In the data rows, the value 128 means zero.
Some points:
[166, 113, 174, 178, 145, 127, 140, 154, 135, 140, 78, 143, 103, 138, 83, 79, 90, 153, 164, 184, 153, 124, 73, 203, 175, 164, 179, 139, 120, 117, 153, 110]
[150, 136, 144, 95, 158, 145, 123, 181, 110, 80, 102, 112, 135, 70, 176, 99, 141, 88, 144, 113, 73, 139, 112, 153, 98, 147, 87, 145, 59, 120, 154, 168]
[113, 100, 88, 168, 94, 220, 167, 118, 104, 148, 125, 78, 78, 95, 115, 155, 110, 126, 216, 97, 140, 82, 138, 88, 124, 150, 127, 173, 145, 134, 115, 147]
[160, 139, 95, 88, 111, 122, 98, 124, 112, 87, 131, 153, 59, 157, 156, 79, 87, 134, 127, 147, 84, 125, 143, 123, 143, 76, 174, 178, 193, 125, 112, 140]
[97, 87, 121, 115, 130, 191, 110, 124, 150, 145, 116, 137, 180, 193, 161, 124, 139, 48, 148, 117, 113, 135, 175, 191, 164, 147, 114, 69, 201, 134, 161, 155]
[147, 175, 93, 153, 148, 77, 122, 116, 122, 170, 89, 92, 138, 113, 198, 142, 161, 163, 88, 148, 116, 49, 75, 155, 136, 173, 107, 142, 185, 104, 85, 163]
[136, 96, 131, 135, 163, 105, 109, 114, 84, 160, 193, 117, 69, 106, 138, 158, 147, 131, 91, 150, 170, 159, 147, 143, 90, 118, 130, 150, 175, 165, 223, 131]
[156, 81, 212, 160, 110, 129, 105, 84, 113, 49, 65, 131, 126, 135, 150, 186, 200, 161, 140, 106, 95, 128, 146, 132, 79, 132, 174, 101, 144, 188, 114, 100]
[114, 141, 135, 104, 81, 160, 87, 146, 133, 137, 132, 115, 110, 117, 134, 137, 131, 148, 97, 149, 150, 117, 98, 137, 108, 96, 128, 102, 133, 116, 98, 111]
[148, 135, 126, 120, 151, 170, 82, 91, 124, 136, 135, 168, 76, 85, 137, 101, 83, 131, 112, 147, 97, 127, 177, 144, 127, 194, 88, 105, 109, 97, 96, 68]
[126, 164, 143, 100, 107, 147, 158, 165, 120, 127, 138, 148, 103, 145, 132, 171, 119, 158, 87, 130, 92, 96, 137, 105, 124, 132, 126, 148, 129, 118, 127, 130]
[167, 71, 138, 158, 139, 107, 142, 186, 233, 109, 176, 165, 107, 152, 149, 135, 115, 116, 151, 188, 188, 68, 161, 93, 91, 122, 79, 123, 136, 107, 96, 139]
[136, 82, 122, 33, 162, 103, 131, 145, 101, 167, 129, 85, 167, 142, 111, 152, 85, 153, 140, 193, 130, 141, 169, 125, 143, 177, 134, 154, 114, 205, 51, 112]
[86, 105, 129, 131, 131, 93, 134, 138, 104, 114, 114, 169, 173, 125, 138, 96, 159, 135, 151, 112, 103, 114, 140, 90, 136, 110, 155, 156, 139, 114, 158, 133]
[152, 118, 188, 106, 152, 135, 98, 116, 155, 122, 186, 107, 119, 123, 104, 100, 97, 110, 64, 121, 111, 94, 61, 103, 155, 153, 121, 105, 113, 166, 168, 191]
[148, 146, 121, 70, 104, 93, 104, 142, 149, 161, 151, 152, 93, 188, 59, 180, 170, 111, 169, 91, 88, 155, 89, 148, 88, 194, 137, 145, 138, 64, 126, 145]
[132, 133, 103, 124, 26, 121, 140, 151, 153, 126, 113, 181, 128, 107, 127, 101, 138, 124, 123, 123, 119, 149, 127, 169, 136, 135, 77, 144, 86, 190, 112, 157]
[96, 166, 148, 120, 136, 140, 61, 89, 123, 159, 61, 151, 117, 151, 127, 128, 169, 103, 153, 185, 170, 135, 127, 24, 173, 134, 102, 135, 78, 151, 164, 133]
[73, 140, 100, 151, 169, 92, 73, 193, 115, 100, 156, 102, 142, 126, 62, 78, 150, 123, 149, 110, 130, 105, 118, 130, 94, 149, 107, 94, 156, 167, 99, 84]
[131, 143, 79, 174, 136, 153, 166, 88, 158, 161, 99, 139, 115, 112, 73, 93, 144, 129, 138, 127, 159, 177, 116, 127, 104, 139, 118, 126, 168, 175, 109, 108]
[38, 137, 123, 105, 129, 120, 113, 152, 229, 103, 126, 110, 95, 104, 174, 164, 104, 156, 100, 54, 178, 144, 134, 162, 174, 160, 176, 181, 117, 134, 126, 99]
[115, 114, 133, 170, 175, 174, 125, 151, 144, 180, 130, 149, 180, 89, 133, 177, 138, 142, 116, 155, 90, 197, 131, 129, 106, 69, 159, 130, 118, 97, 125, 165]
[177, 152, 152, 138, 143, 137, 155, 96, 138, 126, 171, 155, 152, 109, 158, 98, 91, 110, 125, 67, 152, 171, 125, 55, 139, 173, 172, 64, 140, 145, 83, 168]
[156, 154, 167, 63, 68, 127, 172, 168, 120, 125, 92, 94, 154, 92, 123, 111, 130, 158, 107, 138, 184, 140, 154, 119, 103, 147, 115, 105, 181, 76, 173, 103]
[163, 122, 100, 117, 134, 137, 132, 72, 148, 104, 156, 92, 164, 200, 167, 124, 87, 148, 123, 108, 144, 151, 95, 125, 100, 121, 91, 129, 79, 125, 155, 76]
[153, 137, 125, 132, 173, 101, 92, 140, 106, 66, 97, 104, 133, 136, 74, 125, 107, 153, 122, 110, 174, 154, 166, 145, 134, 105, 105, 132, 131, 113, 131, 222]
[169, 161, 78, 135, 149, 195, 145, 173, 104, 126, 165, 132, 120, 163, 102, 125, 218, 119, 89, 146, 172, 97, 145, 133, 152, 126, 214, 120, 103, 129, 121, 87]
[56, 148, 151, 142, 97, 114, 143, 128, 140, 116, 131, 155, 145, 115, 68, 108, 133, 167, 93, 167, 75, 103, 159, 130, 122, 123, 149, 134, 153, 107, 127, 133]
[85, 127, 177, 147, 147, 139, 94, 142, 61, 102, 161, 128, 116, 158, 111, 163, 81, 178, 147, 124, 152, 123, 110, 168, 170, 102, 86, 89, 114, 94, 121, 154]
[116, 148, 131, 95, 145, 76, 165, 145, 149, 212, 88, 107, 58, 139, 140, 99, 110, 147, 150, 87, 102, 77, 173, 142, 88, 65, 162, 33, 76, 147, 145, 136]
[102, 136, 139, 130, 137, 175, 187, 101, 75, 116, 158, 134, 158, 141, 117, 133, 107, 128, 167, 106, 139, 80, 119, 123, 131, 130, 97, 147, 131, 159, 163, 129]
[77, 102, 146, 152, 71, 98, 108, 99, 103, 146, 156, 97, 164, 115, 154, 103, 131, 91, 154, 156, 132, 143, 119, 125, 79, 125, 196, 146, 115, 90, 119, 156]
[152, 93, 94, 94, 119, 120, 146, 97, 136, 133, 117, 167, 175, 112, 129, 165, 121, 134, 120, 109, 116, 109, 75, 120, 132, 81, 128, 128, 126, 142, 144, 120]
[100, 134, 195, 157, 162, 122, 177, 119, 99, 156, 95, 156, 127, 165, 141, 100, 139, 64, 81, 90, 154, 144, 122, 157, 89, 84, 106, 209, 117, 121, 80, 118]
[147, 109, 109, 99, 149, 127, 112, 123, 135, 122, 96, 145, 159, 102, 137, 144, 100, 81, 143, 95, 120, 118, 73, 94, 115, 84, 139, 135, 137, 106, 142, 78]
[151, 103, 100, 151, 123, 118, 81, 55, 112, 127, 132, 115, 150, 118, 76, 146, 115, 102, 66, 110, 157, 73, 194, 143, 127, 128, 153, 134, 86, 88, 141, 133]
[93, 73, 109, 97, 154, 107, 206, 75, 119, 78, 138, 94, 77, 115, 121, 122, 198, 85, 121, 161, 128, 162, 102, 122, 195, 109, 106, 86, 109, 90, 101, 137]
[105, 135, 85, 156, 176, 115, 154, 91, 143, 97, 145, 154, 159, 142, 162, 103, 144, 175, 157, 137, 137, 150, 152, 132, 123, 161, 125, 133, 101, 126, 185, 132]
[114, 168, 88, 118, 78, 163, 131, 145, 157, 105, 102, 119, 127, 141, 151, 107, 114, 147, 141, 156, 100, 170, 94, 135, 87, 115, 114, 115, 111, 150, 98, 159]
[175, 227, 184, 132, 122, 98, 111, 107, 183, 134, 186, 72, 150, 90, 123, 149, 159, 118, 199, 140, 98, 123, 168, 160, 188, 62, 109, 163, 141, 139, 116, 99]
[155, 103, 116, 119, 94, 94, 115, 136, 74, 157, 157, 185, 151, 101, 184, 140, 143, 135, 147, 83, 150, 139, 100, 123, 147, 109, 121, 119, 112, 122, 115, 109]
[149, 75, 112, 214, 87, 129, 132, 163, 129, 175, 122, 61, 127, 178, 121, 90, 140, 159, 98, 96, 64, 172, 143, 77, 177, 139, 89, 143, 132, 120, 133, 84]
[121, 167, 98, 187, 122, 78, 163, 145, 91, 98, 102, 120, 132, 138, 132, 208, 68, 43, 120, 166, 123, 157, 136, 111, 142, 156, 135, 92, 121, 148, 151, 113]
[128, 136, 132, 95, 124, 137, 126, 142, 143, 130, 117, 143, 118, 90, 105, 135, 118, 146, 96, 135, 111, 115, 114, 122, 123, 117, 120, 133, 159, 104, 118, 97]
These points spread out most along one direction. Take the direction at right angles to it along which they spread out most. Go by this last direction. For each point below, how far along it does it lie, from 0 to 99? 50 is the average, and the first point above lies past it. One standard deviation of the points above along it is 16.
[147, 175, 93, 153, 148, 77, 122, 116, 122, 170, 89, 92, 138, 113, 198, 142, 161, 163, 88, 148, 116, 49, 75, 155, 136, 173, 107, 142, 185, 104, 85, 163] 46
[116, 148, 131, 95, 145, 76, 165, 145, 149, 212, 88, 107, 58, 139, 140, 99, 110, 147, 150, 87, 102, 77, 173, 142, 88, 65, 162, 33, 76, 147, 145, 136] 42
[114, 141, 135, 104, 81, 160, 87, 146, 133, 137, 132, 115, 110, 117, 134, 137, 131, 148, 97, 149, 150, 117, 98, 137, 108, 96, 128, 102, 133, 116, 98, 111] 45
[105, 135, 85, 156, 176, 115, 154, 91, 143, 97, 145, 154, 159, 142, 162, 103, 144, 175, 157, 137, 137, 150, 152, 132, 123, 161, 125, 133, 101, 126, 185, 132] 55
[147, 109, 109, 99, 149, 127, 112, 123, 135, 122, 96, 145, 159, 102, 137, 144, 100, 81, 143, 95, 120, 118, 73, 94, 115, 84, 139, 135, 137, 106, 142, 78] 26
[100, 134, 195, 157, 162, 122, 177, 119, 99, 156, 95, 156, 127, 165, 141, 100, 139, 64, 81, 90, 154, 144, 122, 157, 89, 84, 106, 209, 117, 121, 80, 118] 35
[152, 93, 94, 94, 119, 120, 146, 97, 136, 133, 117, 167, 175, 112, 129, 165, 121, 134, 120, 109, 116, 109, 75, 120, 132, 81, 128, 128, 126, 142, 144, 120] 25
[167, 71, 138, 158, 139, 107, 142, 186, 233, 109, 176, 165, 107, 152, 149, 135, 115, 116, 151, 188, 188, 68, 161, 93, 91, 122, 79, 123, 136, 107, 96, 139] 67
[93, 73, 109, 97, 154, 107, 206, 75, 119, 78, 138, 94, 77, 115, 121, 122, 198, 85, 121, 161, 128, 162, 102, 122, 195, 109, 106, 86, 109, 90, 101, 137] 55
[128, 136, 132, 95, 124, 137, 126, 142, 143, 130, 117, 143, 118, 90, 105, 135, 118, 146, 96, 135, 111, 115, 114, 122, 123, 117, 120, 133, 159, 104, 118, 97] 46
[97, 87, 121, 115, 130, 191, 110, 124, 150, 145, 116, 137, 180, 193, 161, 124, 139, 48, 148, 117, 113, 135, 175, 191, 164, 147, 114, 69, 201, 134, 161, 155] 53
